In the rows, zero is written as 128.
One turn moves every row onto another: examples first, then more rows asked:
nop: [139  89 138 122 114 136 136 108 157 167 142 158 161  87 118 129 110 152
 157 115 115 111 172 114 146 166]
riru: [ 69 130 103 102 113 112 123 110 126 119 108 145 161  84 161 137 128 131
 120 140 138  84 132 144 149 107]
nak: [ 71 129 102 134 108 134 126 115 121 123 121 145 139  83 145 161 136 156
 122 137 104  81 127 129 128 102]
dif: [ 83 148 128 130 126 122 154  52 135 145 119 118 163 129 100 120  97 125
 176 150 151  80  97 119 145 118]
lalo: [147 113 142 130 128 134 130 114 181 153 148 149 153  68 140 108 120 144
 151 110 120 106 162 114 136 148]
Kufe: [135 127 100 120 117 165 151 135 130 151 111 130 153  93 149 125 144 132
 137 148 120 104 104 121 123 173]
Sul: [103 158 146 132  99 154 133 165 115 140 105  85 139 133 137 130 130 117
 136 126 129 106 145 137 129 118]
suf: [116 137 146 123  93 115 166 110 160 120 152 114 163 133  98  99  83 161
 119 110 114 135 141 124 162 115]
Tep: [107 142 115 128 150 110 152  67 130 113 127 152 160 102 132 132 104 107
 171 140 128  89  94 135 127 102]
kabi: [108 182 132 132  98 157 125 153  98 140 109 100 148 127 128 132 132 148
 148 125 126 130 117 135 134 120]
guvu: [126 149 124 136 133 140 130  81 143 162 132  87 151 142 106 145 105 106
 171 118 132 144 152 104 168 108]
taled: [100 134 126 142 104  88 129 108 120 110 169 130 144 136 119 128  94 174
 158 132 147  73 137 112 108 122]
sem: [137 127 138 112 122 120 133  89 148 171  86 112 174  82 125 105 140 118
 189 145 154 106 147 139 145 136]
ginam: [135 154 119 151 134 130 135  88 143 153 141  99 147 163 102 132  99 106
 169 145 128 106 155  94 165 125]
Bogig: [ 94 152 135 109 125 110 147  57 108 153 116 112 147 126 108 122  96 122
 167 149 151  72 129  90 142 123]
rofid: [144 122 124 100 128 129 125  73 146 153  90 107 158  92 135 107 146 128
 195 122 144 109 148 135 133 129]
bikig: [118 130 125 152 110 135 147 132 145 128 126  75 148 145 139 150 139 138
 118 111 120 117 149 161 140 101]
pil: [127 135 119 140 113 159 141 115 117 163 105 136 144  97 157 112 152 137
 129 146 139 105 108 115 119 175]
nuva: [134 110 135 128  65 115 124 116 136 156 148 167 165 104 139 127  96 167
 148 127 146 121 141 108 153 160]
tive: [136 166 133 140 110 149 135  86 138 169 126  92 142 133 111 134 102 129
 177 129 121 134 148  97 173  95]
mef: [111 128 115 142 122 153 159 117 132 130 135  89 141 128 101 144 149 154
 124 109 109 128 148 160 135  96]
Kofa: [ 88 118 147 122 104  99 159 115 145 125 126 111 163 122  94 115 105 171
 120  97 111 133 140 138 171 108]
Ludag: [148 136 104 139 122 157 153 142 105 154 114 121 151 107 137 146 140 119
 150 141 138 119 112 101 121 161]
vumin: [113 122 106 126 149  85 141  54 121 114 112 140 156 111 151 141 112 125
 158 142 114  95 120 127 133 106]
ziteg: [118 113 130 151  62 122 123 114 160 157 150 145 151 110 140  96 109 170
 147 142 156 111 135 101 144 154]
Saseb: [ 53 125 103 121 112 120 111 125 111 126 124 145 141  99 144 159 130 135
 125 133 123  92 119 129 130 115]
mis: [111 128 130 161 111  70 139 118 132 117 173 145 151 123 114 135 101 159
 147 146 143  74 137 127 120 120]
Kon: [117 121 144  98 107 129 128  91 167 158 101 120 169  71 110  93 129 115
 177 132 133 129 150 145 135 127]
bero: [120 135 114 160 106  95 133 121 142 141 190 133 149 126 125 145 101 162
 148 152 141  89 111 123 111 144]
bomo: [118 134 162 142 120 111 165  94 152 128 154 122 152 126 112  91  92 162
 116 103 117 139 154 127 153 112]

Kufe turns into sem
vumin turns into kabi
Where do these go?
nak turns into pil
nuva turns into Tep
Kon turns into ginam

